One turn sends every row of this set to another row. A few are shown first. Where does it send the rows asked after them?
Kuvon: [-13   4  13  -1  -2  -6 -11  -2   3  -8   5  -8 -12  -2   6  20  -3  -4
   9   3  -6   5 -13  34  -6 -10   8  -7   8 -15   6   3  -2  -4  -2   7]
Ruk: [  2  -3   4   3   5 -31  -5  -1   9  -9   8  -4  -6  10  11  -7   1  -6
  -4  -9   4  20 -25   4  -1  -5  11  -8  -8   2  -5   1  -3   0   5  10]
Tuno: [ -3  13  18   1   7  -5 -18 -10   4 -10   4 -19  -7  -5  -5   1  12   5
   3  19   2  -8  -3   3 -12 -15  10  -5   7  -4  -9   6  -6  -3   2  -2]
bedod: [ -1   1  13   2  -2 -10  -2   4  -1   8   6   3   4   5   7  16   9   5
   4  11   0  -6  -4  15  -3 -24   1  -6   3   0 -11  10   0  -6   8   8]
lubim: [-10   5  22 -13  11  -8  -2  -3  -1  -1   9 -11 -13  -9  -4   6   9  -3
  13   9   6 -14 -10  14 -11  -2  -5 -11  -7   9  -3   5   4  -4 -18   8]
Lun: [  5  -2  14  -3  11  10  10   6   6 -12   2  -5  -7   0   3   9   2  -2
  -4 -10   2  -2  -3  -1   1  -9   4 -17 -11  22  -3  -1  -2  -2   2   5]
Tudoz: [ -6   2   3  -8   6 -14 -21   4  -8 -12   6 -14  -3  -8 -10  -5   7 -12
   6  13  -2  -6  -5  15  -4  -6  10  -3   1   2  -3  11  -6  -5 -12 -10]
fuli: [  4  -2  15   6  11 -14  -8   2   2 -20   6  -3   0   4  30 -10   9  -6
  10  -5   7  12  -8  -9 -11  -5  12  -2  -5  -3  -6  -1  -1  -6  -3  11]
teze: [-10   6   0   3   8   6 -13  -1   5  -1   2 -17 -19   9   5  -3  -4  -7
  13   9   2  14   1   0 -23  -1  -1  -7   5   7   4  -3   8  11  -4  17]
Tad: [ -9  -1   0   6   5  -4 -12   6   5  -3   6   4 -19  -5  18 -17  -1  -2
  -9 -17   9  10 -23   7 -10  -3   4  -8   1   2   2  -3  -5  -2   1  13]
balof: [-15   2  12   4  -2 -24  -8  -2   4  -5   2   0  -8  -2   1  10   2  -4
  10  -1  -3   8  10  33 -11 -15   3  -3   3  11   1   5   1  -1   0   3]
lur: [ 12   0  19   7   7 -17  -6  14  -6  -5   0  -8  -4   3  10   4  -5  -6
  12  -1  -5  15 -21  -1 -15  -2   6 -13   1  -3   0  10   6 -15 -11   0]
Garan: [ 10   5   9   3   8   3   2   3  16  -3  19 -15   3   4   1   2  -1  -2
  -6 -11   1   5 -15   3   7 -18   6   3   1   6   4   2   6   6   9  -3]
boru: [ -3   2   8  -8   3   1  13   4   0 -10  10  -8  -6  -3  13   4   1  -4
  -2 -24  -8  -5 -13  14 -15  -7   9  -4  11  13   3  -3  10  -1  -5   4]
Kobi: [ 12   2  14  23   7 -14 -24   0  -1  -5   3  -7  -9   9   3  -1  -5  -1
  -2  -3  -3   6 -32   9  -8  -2   9  -5   6  12   6   3  -2  -8  -3   5]
Pok: [ 10   6   8   2  -2  -2  -8   8  -4  -2   6 -10 -10  13   6  -2  -4  -7
  14   5  -3  15   3 -16 -16 -12  -2 -14  -7  -4  -2   5  10  -3  -4   5]
kuze: [ -3   4  10   7  11 -14 -16   2  -4   1  12   4   4  -1   6  -5  10   3
   5  11   6  -5   5  17  -4 -21   4   5   7   8   8  12  -5  -7   1  -7]
Tuzu: [  3   7  18   1  -5   3 -19 -13   0  -3  18   1 -17   6  -2   3  -3  -1
   7   1   3 -14 -10  17   4 -16  -6  -9 -10  -5  12   0   0   1  -7   4]
malu: [ -5  -4   1  14   6  -1 -13  -2   0   9   5  -2 -11  12   4  -4  -3  -1
   2   1   3   2 -18  14 -14   2  -2  -6   5  26   2  -1   4   4  -4  20]
Bizar: [  5  -5  13  -9  17   5   0   0   6 -22  -2 -15   3  -7  10   3   0   2
   1  -2  -5   8 -13   9  -2   1  10  -4   9   0  -8  -7   7  11  -4  -2]
mub: [ -3   2  11   6  -7  -3 -16 -10  10  -1  -4   4 -16  -5   1  -6  -9  -9
  13   2   4  -3   7  23  -4 -11   5 -10  -3  -9   4   3  -5   4  -5  -7]
suge: [ -7 -10   7  -1  -2  -4  -2   9   6 -12  15 -18  -8   4   9 -12  -2 -11
   5  -2  15  12  -2 -11 -15   1   5  -8 -11   4  -4   1 -11  -5  -2  10]
lan: [  9   3  14  -8  11  -1   3 -10  11 -16   5 -15 -15   7   7   3 -11   1
  -1  -4   3  -5  -8   3 -11  -6  12  -5   5   6  17  -8  -5  12   8  -6]
filev: [  3   4  12  -6   8 -11 -15   7   1   0  -2   2 -15  -9   1   6   3 -21
  16   5   5 -13  -1  12   2 -13  -3  -1 -16   4   0   8   4   3 -11   0]
gup: [ -3  -6   6  -6   3 -13 -16   6   2 -12  10  -8 -21   4  15  -7  -6  -6
  -1  -5  14   5 -10  -3 -16  -2  -7   6  -5   8   1 -12  -1  14   3  17]

boru moves to Garan
Tuzu moves to Kuvon
Pok moves to teze
Where do these go?
Tad moves to Ruk
kuze moves to Tudoz

